One turning vector, and how many steps it has turned:
The counts run from 0 to 187.
11  -1  7  -17  -1  -4  24  9  -3  2  9  -8  13  -1  19  -14  -5  -4  0  -14  6  26  -12  -15  -4  16  -2  -14  -2  15  1  29  -5  11  16  12  11  -5  1  -17  -9  7 => 117
-6  -38  -1  12  0  4  -12  5  21  -15  -2  7  -6  16  -1  -17  3  -13  -5  -17  10  4  -3  -10  10  -8  0  4  -21  -11  15  -11  -23  25  -5  -11  -8  -6  -11  -18  2  6 => 64
-7  -39  -15  -6  6  -10  -10  -10  -11  -9  -24  -7  8  13  19  7  -12  -13  -10  2  13  2  -10  -23  -6  8  9  -4  -4  -2  9  -7  2  -2  -8  -8  -5  3  -12  -17  -21  -14 => 135
-12  -7  21  -15  -8  -10  11  9  -12  10  -16  2  3  10  10  -13  -5  -11  -16  0  -5  -2  5  -21  -24  -9  5  -23  4  6  -8  1  19  4  2  -8  13  12  -14  -29  -10  -17 => 31
-13  -13  9  12  -9  -17  -17  -6  -6  4  -11  -5  -21  -9  9  0  -11  -2  -21  -7  -9  -4  3  -17  -26  15  -15  -2  5  23  18  5  9  2  -1  -16  14  11  -16  -14  1  16 => 40
-9  1  16  -10  1  -4  2  -13  -12  16  -6  -20  -12  -29  12  18  -7  -8  -7  -8  0  3  -13  -8  8  29  -23  -10  6  14  10  18  8  -1  -3  7  10  6  -27  -13  -6  1 => 110
10  -1  -24  14  11  -18  -1  -8  -3  -9  17  -7  -5  15  -26  -10  6  -19  8  -20  6  -7  -13  -3  9  8  -1  -14  -7  22  17  -6  -6  -2  6  15  16  -4  -22  -15  -6  -6 => 4
-1  -31  -14  -5  -3  -14  -5  3  -12  -22  -17  -17  12  15  12  -9  5  -18  -9  -6  11  17  -10  -21  11  -12  14  -2  -13  10  16  4  -9  -10  1  4  -3  -3  -2  -32  -11  -4 => 133
-9  10  21  -6  -7  2  9  -3  -1  12  2  -1  -11  1  -25  -3  5  -19  13  -19  -7  -15  -5  11  19  -18  -19  -19  -13  3  11  -1  11  3  8  13  9  7  -25  -26  6  -9 => 94
-8  1  4  9  -10  -13  10  2  -6  4  -4  19  15  -6  -25  -3  -2  3  -10  -23  -5  -20  1  -12  -9  -19  10  -7  -26  -13  1  -5  5  -18  18  -4  9  -7  11  -20  1  5 => 157
0  -13  11  26  -22  -2  -10  15  5  -7  -1  -6  13  -14  0  -7  7  1  -16  -28  2  6  -16  -23  17  -5  9  10  -26  -11  16  7  -16  -8  14  -2  0  -1  1  -13  14  10 => 58
-15  7  -14  -23  2  -7  33  -7  -14  -5  6  -3  7  23  -18  -3  -10  -2  11  -7  12  0  -14  -17  -15  12  2  -25  -5  6  -6  16  6  -8  15  2  17  -4  1  -17  -12  -11 => 17
6  10  -22  -1  17  -25  12  -5  -9  0  -2  -8  26  9  -25  7  16  -14  1  -14  4  -8  -18  -5  7  18  -2  -14  1  -3  15  11  0  -21  10  12  3  4  -26  -14  -5  -10 => 7
-2  -4  8  -18  26  -1  37  -3  -11  17  -13  9  -8  -3  -5  -2  0  -7  -1  -8  6  -11  11  3  -16  5  -25  -9  3  17  9  4  13  19  3  1  3  2  -28  -11  -20  -8 => 101
-37  14  20  -2  -9  -8  -8  -1  -8  -3  -2  -12  -17  -1  -19  5  -12  1  7  -13  9  -5  -1  -12  11  3  -5  -23  -7  22  -5  4  12  -12  -3  0  1  -2  0  -38  7  -4 => 24
5  -22  -10  0  -4  -21  5  14  -12  -10  -14  -9  31  14  10  -13  8  -12  -11  -9  5  18  -7  -26  3  -8  16  -1  0  6  14  11  -12  -8  9  8  -9  5  -8  -25  -8  -5 => 132
-17  -15  0  13  -5  -13  -12  -1  -6  -6  -10  -8  -25  -13  -1  -3  -8  4  -21  -5  -9  0  6  -18  -18  5  -13  4  -7  37  16  7  5  0  3  -16  12  0  -9  -17  3  22 => 39
-7  22  15  6  -3  -4  27  4  3  12  6  11  8  9  -37  -2  5  3  8  -23  -2  -19  -5  3  1  -8  -20  -17  -9  2  7  6  4  -6  15  11  9  5  -21  -14  5  3 => 92
-6  -3  2  4  -14  -13  7  -1  -6  9  -4  28  15  8  -14  -2  -12  0  -11  -21  -7  -25  -1  -16  -25  -14  11  -11  -23  -21  -6  -5  11  -12  13  -11  14  -1  8  -16  -7  0 => 156
-17  -15  9  -5  -2  -9  1  5  -19  -1  -16  -12  -16  -14  5  -5  0  -11  -17  0  -1  -2  4  -12  -13  -18  1  -9  -17  30  1  -7  18  -3  0  -7  14  -6  3  -35  -11  -4 => 34
-16  9  -1  -5  11  13  30  -1  5  9  2  19  4  3  -32  10  -5  10  11  -21  14  -14  -7  2  3  6  -13  -13  -26  -13  -6  1  1  -5  15  1  1  -16  1  -15  -11  -3 => 87
-29  5  15  -8  -7  -20  15  10  -5  -4  -2  -3  -1  11  -11  -22  0  0  -2  -1  -2  2  11  -20  -5  -13  0  -20  -2  28  -4  16  4  -1  2  -3  1  4  -5  -41  9  4 => 28
0  -5  14  -18  -9  -2  7  -2  6  8  5  -6  -12  -3  22  -2  -14  -9  3  -12  4  24  -7  -11  -3  35  -13  -17  7  12  -3  24  4  28  1  4  9  2  -13  -17  -10  2 => 115
-1  -8  -8  -25  -1  4  26  -10  4  6  1  13  15  12  -26  3  4  -6  7  -2  -2  -5  -25  0  6  1  -11  -11  -30  -36  2  11  -7  -9  14  4  7  -5  -5  -9  3  -4 => 82
-5  -29  1  18  -3  -3  -6  12  19  -8  -3  11  10  6  -10  -20  5  -7  -11  -18  12  4  -1  -15  12  -6  0  9  -17  -12  14  -1  -26  15  -3  -8  -17  -8  -8  -18  6  8 => 63
-3  9  29  -11  -5  0  9  -7  -4  17  -10  3  -6  -2  -14  3  5  -24  5  -17  -6  -20  0  9  13  -13  -21  -16  -1  -3  11  -4  16  7  2  11  6  11  -28  -22  -2  -18 => 95
-25  21  11  -5  -4  -5  20  1  -17  10  -1  -6  12  0  -17  9  -8  12  2  -11  12  -11  -7  -21  2  12  5  -20  -6  7  -12  14  13  -27  7  2  3  2  -3  -26  -5  -14 => 22
-3  -21  15  22  -19  2  -26  4  11  -5  -5  -2  -3  -14  2  1  4  -9  -12  -29  5  2  -19  -18  21  -4  7  7  -20  -13  13  -1  -14  2  1  -5  -1  2  -3  -19  11  2 => 59
-15  -27  -30  15  0  -12  -19  -17  -4  -21  -2  -2  -13  11  1  0  -17  7  -1  -7  9  -1  -12  -25  -12  13  0  -8  -12  14  11  -8  -10  -10  -1  -11  9  -4  -4  -11  -14  2 => 139
-13  -32  5  -5  -12  6  -6  -4  2  -6  -7  -4  -20  -20  16  5  -16  -2  -14  -11  8  21  -6  -19  -6  9  -1  10  -20  -3  6  9  -4  14  0  -17  8  -14  16  -15  0  20 => 49
-7  -7  -3  -23  0  16  8  -17  8  2  -1  7  -16  6  -21  16  0  -4  14  -4  9  -9  -18  9  18  -5  -9  -9  -37  -19  -1  -4  3  4  9  3  12  -14  5  -18  -5  -6 => 84
-8  -18  -22  17  14  1  -2  -9  8  -5  -5  7  1  -1  -31  10  10  3  -8  -8  10  -13  -20  0  13  1  -8  8  -30  -8  21  -5  -15  -18  4  -6  -4  -11  -15  -9  0  8 => 73
6  -11  -12  7  26  2  0  -14  0  -2  9  8  -5  5  -2  0  -2  -18  7  -26  16  -9  -2  -7  9  16  0  -16  -11  8  6  -21  -2  21  -7  12  -1  -12  -22  -12  -22  -17 => 0
-7  5  16  -11  6  -5  12  -4  -8  19  -6  -8  -2  -28  5  12  -9  0  -11  -11  4  7  -10  -9  3  40  -21  -9  11  9  5  26  3  -2  1  6  -1  8  -26  -13  -5  3 => 111
-14  8  -12  -15  -2  -8  26  -6  -19  -9  11  -8  -4  12  -16  2  -8  -1  11  -5  8  1  -16  -12  -6  -1  5  -17  -20  16  -4  15  7  -19  14  1  23  -7  7  -23  -4  -9 => 18
-3  1  7  23  -3  -13  -6  11  3  -1  -8  0  14  9  15  -6  -14  4  -4  -33  12  4  -4  -27  2  30  10  -11  12  14  10  6  -8  -1  3  1  -10  6  -16  -22  -14  -5 => 126
-11  16  11  8  -2  6  9  -9  7  15  11  13  -18  12  -25  6  -9  2  16  -28  1  -24  -8  5  -4  0  -22  -23  -11  -2  -1  -8  7  6  11  5  10  0  -18  -13  -4  -3 => 90
-8  -3  -18  -15  13  -18  -7  -15  -9  -6  -5  -17  -6  5  -28  13  6  -28  6  -5  6  -1  -15  2  25  11  -4  -10  -3  11  13  6  3  -11  -3  13  -2  -2  -16  -28  1  -5 => 9
-2  -2  0  -10  26  -2  46  3  -13  8  -5  6  -1  -2  -14  -9  2  1  -3  -10  7  -3  7  0  -17  -1  -22  -5  -5  21  11  10  8  10  7  1  10  -2  -21  -10  -12  7 => 102
12  -33  -22  12  9  2  -8  -6  0  -9  1  6  -5  11  -11  2  8  -15  -11  -10  4  -12  -22  -7  1  -14  2  5  -33  -10  20  -20  -10  5  2  -5  17  -7  -12  -9  -6  -4 => 69
